Rotation paths and how fast each direction turns (degrees each step):
Each turn is a multiple of 5 degrees from 10 to 175, or 0.
Each row of a path follows its step; steps can be skipped.
Rotation 1:
step 0: [ 16 -22  -2 -10   9  12  18   1   3 -12 -16  20   9  -6   2 -14 -23 -42
 -29 -10 -18  17 -35   1   1  -3]
step 1: [  7 -11  -4   2   6  -3   0 -12 -17  16  -8 -14  36  -3 -26  21 -11  29
  -9  10 -31  16 -20 -17  30 -11]
step 2: [-33  -8 -29  21 -12  25 -14  -2   4   2 -18 -16  13  13   9 -32   0  16
 -23 -15  -8   5  19 -22   0 -14]
step 3: [  0 -15  -4 -22   9  -9  -8 -23  29 -21  -4 -31 -15   2  22 -11  16   9
   3   6   2 -20   5 -13  42  16]
step 4: [-20  32  35  15  18 -12   7  13  36   1   3  18   4 -19  -5 -14  14 -10
   0   1  -2   1  26  -5  28  -5]
step 5: [-31   6  -4  -2  15 -33   3  22  23   4 -10  21 -27  -5   8  15 -19  21
  -1 -10  -7 -16 -33   5 -13   3]
step 6: [ -1  -6  22  16  -6   4   5  18   6  20  15 -30   3 -15   6  40  12   4
  24 -24   9  -3 -10 -26 -29  -8]
step 7: [-11 -36  -1   1   5  34   6   7  13   4  -9  19  -2  16   4   3  -5  -6
  26   7  51  17  -3  11 -10  -9]
step 8: [ 27  -7   2  -5  38  24   6  -4 -13   9  23  -1 -16   9  11  13  21  22
   4  31 -13   0   7  31  -1 -15]
step 9: [ 27  12   8   5 -25  35   1   7  -8   2  -3  45 -12  14  -9 -10  -5   9
  -4  -4 -21 -29  24 -10  -9  -7]
[  1  -4  -1   3   5   4   7  -3  -2   9  11   7   4  -8   4   4  -5  -1
   7  -2  10 -16   1  10  -8  -1] | 35
[ -1   4   0   0   6  13  -9 -13   0   1  -7   0  -2  -1  -5  -6   2   9
   2  -6  -6  -7  10   6   4  14] | 55
[  5  -2  -9  -3   9   0   0   3   9   1   6  -6  -5   2   2 -16  -5   4
  -4   3   1   3 -14   4  -9  10] | 145
[  4  -1 -11   0  -8  -2   6   3   4  -5  14   4   3   6   4  -7   3  10
  -5   5  -1  -7  13  -4  11   0] | 55
Rotation 2:
step 0: [  0  26  29   9  26  14 -14   4  32  -1 -13  17  16  37 -38  24  10  16
  18  17 -13  -4   5  -7  -7  -3]
step 1: [-11  13   1 -17   0   4  48  46  -5 -22   3 -13 -17  19 -12  14 -23   0
   7  25 -17  -3  12   8  16  14]
step 2: [ 30  43  20   0 -17  11 -15  27  15  11  -4  24  19  27 -10   2 -11  10
  23 -16 -17  -2 -24  -6  23  10]
step 3: [-21 -20 -17 -30 -43   8  -3  19  -8  -8  17   7 -13  34 -28  22  -4   1
  14   8 -24   4  19  -8  16  15]
step 4: [ 26  12  21  13 -23   3 -17  25 -18  22 -11   5 -18  15  12  -7 -19  27
  50   7  -4   9   5  -8 -18  14]
step 5: [ -3 -23 -35 -33 -15  24 -14  31  -7   2  13  31   8   5 -11   5 -15  10
   7   3  21  26   1  28   1  24]
step 6: [ 18  -7   8  12  -2  10 -21 -20 -30  10   1  -7   2  54   8 -11  -9  32
   4   0  -5  -5  -1  16 -25  36]
step 7: [ 14 -17  -4  10   6  25  -8  30 -25 -21  -5  24 -13  -6 -27  12  15  20
 -15  12  40   4  30   9   0  23]
step 8: [ 18  22  -3  -8  29  18   3 -13   6  23  -7  -8   0  41 -14  10  10  21
   4  40  14  -6 -14  27 -25   7]
step 9: [ -4 -12  18   3  39  11  20  41   4 -34  -7  20   1  27 -12  16  -6  16
 -31   2  -4  -2   7  -4   1  27]
[  2 -13 -14   4  -2   5  12   3   3  -3  -2   4  -6  -2 -12   1 -13  -5
  -5  -6   3  -4   1  -6  -1  -1] | 175
[ -3   0   0  -7  14   0   7   9   6   0   0   0   8  -2   9  -6 -16  -2
   4   1  -1   8  -5   9  -7   2] | 95
[  0  -1   0 -10 -12  10 -11  -2  -9   7   1   4  -3  -2   6  -7 -12   6
  -6  -3  -1   5   9   0  -6  -7] | 35
[  2  -9   0 -11  -4 -17  -4  12  -5   7   2   2  -3   4   1   3   0  -3
  10  -9  -1  -5  -8  -6   1  -6] | 40
Rotation 3:
step 0: [ 31  27  17  12  11 -26   9   8 -13 -23  -9  -6  -1  10   3   6   4 -27
  -1   9  -2  -3  25  -3 -15 -22]
step 1: [ -2  -3   7   3   9  -4  14 -48   1  13  24  12  11   7  12   8 -26  11
  14  -3 -19 -17  13 -11   5 -18]
step 2: [ 19  13  -1 -11   4  17  22   3   2  -4  -7  -4 -16  33  -2   1  28  31
 -14  -8  -4 -33 -14  -6   2  -5]
step 3: [  5  33  14  -2  13  -6 -26  13  -1  19   4   2 -16 -26  23  26  -1 -10
  -2 -27 -10 -22   3   4  -1   0]
step 4: [  5   2 -11  -5  13  -5  19 -18  -8  20  13 -32 -18 -30 -12 -11  -2  13
  23  -4  20   1 -15 -21   0 -15]
step 5: [ 41  11   1  17  14  -3  -3 -11  10 -14  11 -15   4  14 -11   5  31 -24
  -6 -12 -15  16 -10 -12 -17   9]
step 6: [ 10  14 -11  11  -4  -8  30 -10   4   3  27  18   8 -32  19 -12 -17  -6
 -25  -2 -15 -13  25   0  -9  -2]
step 7: [ 16 -18  -7 -17   5  13  13  -2 -27   0  25  10 -15  10   0  18  11  25
 -15   8  -5   5 -18  -2  -4 -37]
step 8: [ 13  42  19 -10   4   5  -6   2   4  19  -9  11  15   2 -14  15   4   7
  -4 -21   1  -1  -2  26 -37  -8]
step 9: [ 11  27 -17  13   2 -25 -16 -11 -26   8   3 -19 -10 -13 -10 -21 -22  13
   5   5 -10 -16   3   2  16 -27]
[ -6  -1   2  -6   5   3   2 -11   4 -11  -1 -10   8   0   7  -7   5   4
 -13   0 -14   1   7  -2   6   0] | 80
[  5 -18  -2  -1   6  10  -5  -5  -2  -1  -2  -2   4  -4  -4   4  -3  13
   8   1   0  -2   3 -10 -12   0] | 125
[ -5  -2   8   5  11  -1  -5   1  -6  -3  -4   9  -5   3   6   0  18  -7
   6  -2  -7   4   3   5 -11   0] | 145
[  6  -7  -2  13   1  -4   7  -2   5  -5   7  -5   7 -10   2   8  10  -6
   0  10  11   6   6   2   4   3] | 60
[ -2   3  12   8   4  -1  -1  -2  -4  -2 -13   0  10  10   3   4  -4   4
   7   7   6 -12   3   1  11  -7] | 35
[  1   4   9   2 -11   7  -6   1  -3   6   2  -7   4  -5   4 -11   4 -10
   2  11  -1  -1  -6 -15  -5  -2] | 65
Rotation 4:
step 0: [  6  28   7   7  -1  -2   0  -7  -2   4  13 -19  12  17  15  25   1 -13
  -8 -41   7 -25  15   6  19  13]
step 1: [-20   7   6 -15 -19  10  -4 -12  -2 -11  -3 -12  -7 -25  24  -3   8   1
  -9   5 -19   2  11   5  29  44]
step 2: [ -8  -5   0 -29  14  42   4   9 -15 -21  12  -4  -8   6 -11  13 -17  19
  -2  21 -16  -3  22  -8  10  -5]
step 3: [ 15  26  30  16   3  -6   5  -8   7 -21  11 -16  16  25  -8  29 -15  -7
  19  -1 -21  -1  10  -3  14 -17]
step 4: [ 11   5  -2   8 -14 -12   7  -6  14 -33  22 -19   8 -21  23 -11 -18 -26
   2  -1   7   5  15  11   6  30]
step 5: [-17  -9 -19 -11   5  26  28 -14 -20 -23   4 -16  16  10  -3 -11  12  -2
 -21   9  -3 -17  22  -3 -16  21]
step 6: [  0  12  27  -7   0  12  -8 -13 -14 -18  -7  11 -19  45   6  11  10 -19
   6  -9 -17  -6  20 -25   1   1]
step 7: [  5  23  25  14 -23   3 -22  10  -7 -21   2  -8 -16 -19  -5  -5 -22 -11
   9   8 -16  22  22  16 -15  14]
step 8: [ 18   0 -36  22   6  24  15  -8 -25 -26  10 -16   8   0 -19 -10 -16 -10
   1  22  -6  16  -8   1  -6   7]
step 9: [ 21 -12 -10  -3  -2  -9  -4 -23 -20   3   1   0  22  48   8  21  -9 -25
  -1  -9   4  -5  14  -5 -14  11]
[11  4 -1 -4 -6  5 -3  0 -8  5 -1  3  9 -4 -3  5 -4 11 17  9  2  8 -1 -5
  6  5] | 65
[  2   0   0  -3  12  -9  -2  -3   3  -4 -11   0 -13  -4 -14   3  -3   2
  11   4  -3 -11   6   4   0   3] | 85
[  9  -3  -5  -4   5   6  -3   4   3  -6   9   8 -15   2   6  -4  -4  -7
   3  -5  12   2  -2  -8   9   1] | 160
[  6  -2  -4  10   3   0   8   5   0  -1  -9  -6   4  -9   0   6  -8 -12
   1   1   3   9   7   2   5 -16] | 80
[ -1  -7  -2  -8  -2 -14 -10  -1   6   0  -6   0   0   0  17   2  -5  -6
   3   6 -10   7   1  -5  -1   3] | 130
[  1  -8  -2   4   1  -7  14   6 -13  -4  -1  -2  -6 -10   2  -7  -5   7
  -8   2  -4   3  -7   0   5  13] | 110
[ -5   6 -12  -3   1   4  -4   0   6  -1   5  -2  -2 -11  -2  -4   9  -4
  -5  21   5   6   2   6   0   4] | 115
Rotation 5:
step 0: [ 13  18 -30   3  14   0  25 -29 -14   7 -21  -1 -14  11   1 -15 -17 -11
  31   3  -2  13 -29 -19  15   0]
step 1: [ 23  32   7   8  -9 -10  -6   6  22   5  10  14  -4  16 -14  -9 -21  13
  33 -29  24   9  18  -7 -17   5]
step 2: [ 20  -9   3  -7   4  21   1 -17   6  22  44  11   4   1 -19  -7 -12   0
   1  29  -7  16   6  23 -32 -11]
step 3: [ -7 -19 -20  -5   0  18  14 -19   3  -3   5  11 -20 -12  26 -13 -17   2
  40  18 -12 -17 -25 -18  -9  18]
step 4: [-22  19   1 -19   0  -6   0   5  -4 -21  24   1  -1   9 -24   2 -29 -10
  33 -20  13 -14  22 -11   2  30]
step 5: [  2   5  26  -7  -4   2  26 -37 -30   9  15  -4  11  17 -17  -4  -8 -17
  15  13  11  28   7  25  -2 -12]
step 6: [  0  -5 -15  27 -15   6  12 -43  13   6  -7   3  -5 -13  18 -11   9  20
  41 -19   6   6 -10  13 -12   4]
step 7: [ -8   5 -29   0  24 -16 -17 -15  23 -16  40  -2   6 -13 -22 -17  -9  -6
   8 -20   3   5  23 -13 -20   7]
step 8: [  8 -15   4 -11  19   2  13  -9  -3  -5  19   0   5   6  15 -24 -39 -37
   7  21  19  28 -11  -1   5 -18]
step 9: [  9  -3 -11  20 -18  21  19   3  15 -24 -14  19 -20   0  -2   2 -21  -2
  38  -6  29  -6  -8  28   0  11]
[-18  -1 -12  -1   0   3  -7  -6   6   3   3  -1 -11  -5   3  -3   6   3
  -3   2 -14  -2  -2   1  -7  -3] | 95
[ -2   5  -3  -1   2   0  -9   7  -2 -17  -5   2  -2  -4  -3   3   0  17
   8  -3   2   6  11  -7  -5   2] | 125
[  3  -8  -7  -3   1  13  -1  -2 -10   2 -10  -2   8  -7   4   2 -10   6
   2   6  -4   8  -3  13   3  -6] | 120
[  3  -9  -1   4  10  -5   7   6  -3   5  10   8  10  -7   7  -6   2  11
  -5  -6  -4   0  -2   0 -11   6] | 80
[ -7   1   0   4  -9   4  -6   9  11   7   0  -1   4   0   8   1  -9   3
   6 -16   4  -8   1   8   4   4] | 135
[ -1   6  12  -7  14   9  -1  -2   2   4  -5  -5  -6 -12  -5 -11   3   4
  -1  -2   9  -7  -4   3   2   1] | 0
[  4   8   2  15   6  -4   1   1  12  -4  -3  -3  -5  -4  -2   0 -13  -1
  -9   2  -6  12  -6   3   1   5] | 45
Rotation 6:
step 0: [ 11   4 -12  11 -11 -13  17 -10  34 -31 -18 -20 -13   1  -7   5  -1  17
   4  22   7  15  -7 -12 -12  -1]
step 1: [-21  -4  -7   1  16 -33  19  -5   9  -7 -21   8  -7 -15  -3  -9  -3  -1
  32   8  30  11  15  -4   1  -7]
step 2: [-13 -14   6  12  14 -26   2  11  26 -30  -8   8   2   6  -7 -17  12   1
   1  -9  11  -9 -11  34  -8  12]
step 3: [  9   1   4  -2 -18  -2  -2 -21  22 -28 -24 -14  17  -4  22  -5  25   7
  11  11  14  10   0  20 -14  -8]
step 4: [ -7 -21 -12  24   8 -30   5 -27   5 -15 -30  -7  15  -6   6  -3 -19   9
  13   9  -9  10   7  -9  -9  -2]
step 5: [  9   6 -25  11  -2 -34   1   7  23 -33 -11   4 -13   1  -6 -10  -4  -2
  16   0  18   0 -14 -10  -5  23]
step 6: [-14 -20   2 -12   4 -10  -2 -10  21 -27  -3  -1  -2   0  16 -18  10 -12
  28  11  34  -6  13  11   8  -7]
step 7: [ -2 -22  -5  18  32  -8   0 -18  20 -32 -12  -3  10   4   3 -10  19  16
  -9   6  -4  -7   3  13 -21  -9]
step 8: [ 16  20 -28  16  -4  -6  10 -11  19 -19 -25   5  21 -16   9  -2  10  -5
  24  12   3  10   2   3 -21   9]
step 9: [-22 -11 -18   1   0 -17  -3 -13  14 -23 -22   1  17   8  -1 -20 -32 -14
  14  12   9   2  11   5  10  17]
[-5  8  4 -8 -8 12  1  3  2 -7  3 -9  4 -9  7  6 -2  4  9 10  7  2  8 -1
  5  7] | 135
[  0   2  -7  13   2   1  -4  -7  -1   1   1   1  -5  -9   4   6   4  11
  -6  12  -2   3  -4   3  12 -12] | 100
[  6   0   8   2 -13 -10  -8  -9  -1  -5   5   8   7   1   7   4 -13   4
  -6  -4   5  -3  -1 -10   1   1] | 65
[  4  -7   6   1   1   8   3 -11   1  -5   3 -12  -3   5  -1   6   5   5
  -3  -2  -3   9   7  -9 -14 -10] | 100
Rotation 7:
step 0: [-17   5 -22 -28  18 -14 -13  -9  15  17   3  26   5 -11 -20  12  -9  -4
  15   9 -35  -2 -20  -3  -1  10]
step 1: [-18   9 -41  -5 -11  -4 -14  -4  10  17   9   6   6 -15  -9  14  31 -18
  15  -3   7   0 -22 -22  17  -8]
step 2: [-15  23 -21  -7   8 -20 -10  16   0  -1  -3 -17  -7 -14   7 -17  11 -20
  25 -29 -17  25  -3   0  24  -3]
step 3: [ -3  15 -17 -21  -5 -11   1   5  17   5 -16  -6   1  -1  12  -9 -21 -31
   6 -13 -38 -18 -23   3   2 -22]
step 4: [  0  22 -30 -14   1  20   3  -3   8   0   2  -3  -9   2  14 -10  18   0
  13 -18  -4 -29  -9 -24  -8 -37]
step 5: [-21  20  -7 -33  26   8  -6   6  -2  -4 -12  -5 -11 -12   4  -5   4  19
  14 -17 -26  12  22 -23 -10 -14]
step 6: [-14   7  -9 -21   4   1   3  -9  20  33 -32  -3   6  -9  -2  16   5   0
  -7  15 -39  -9   6 -24   4  -5]
step 7: [ -4  21 -26  19   9  15  16   1  16  18 -10  12  -6 -10  -3  -3  43  -5
   4   3 -13  -7  14 -13  28 -10]
step 8: [-16  26  -9  -8  10   8   9  20  -6  -8  -6  25   4 -16  -1 -19   2 -12
   4   8 -34  27  14   9  24 -17]
step 9: [  2  26  -9 -29 -17   7  20  -9   6   9   2   3  28  -2   6 -18  -2 -11
  -2  30 -24   1 -21 -11  14 -17]
[-12   2  10  -3   8  -5   5   3   2 -11   9   3 -10  -5  10   0   2   4
  -2  -5  -5  -5   0   1   9  12] | 130
[  4  -2   3  -6   0   7  -5   0  -7  -4   7   3   3   9  -4  -1   9 -13
   6  13  -7  -2   9  -1   3  11] | 35
[  1   1   1  15  -9  -3   1   9  -4   2  -4  -2   1  -4   3  -4   3 -16
  -5  -4  -4   3   0  10  15  -4] | 65
[  3  -3   7   3   7   9   0  -7 -11   7  -5  -3  -2  -4   2   8   3   7
  -6  -4 -10 -10  14   3   2  -9] | 40
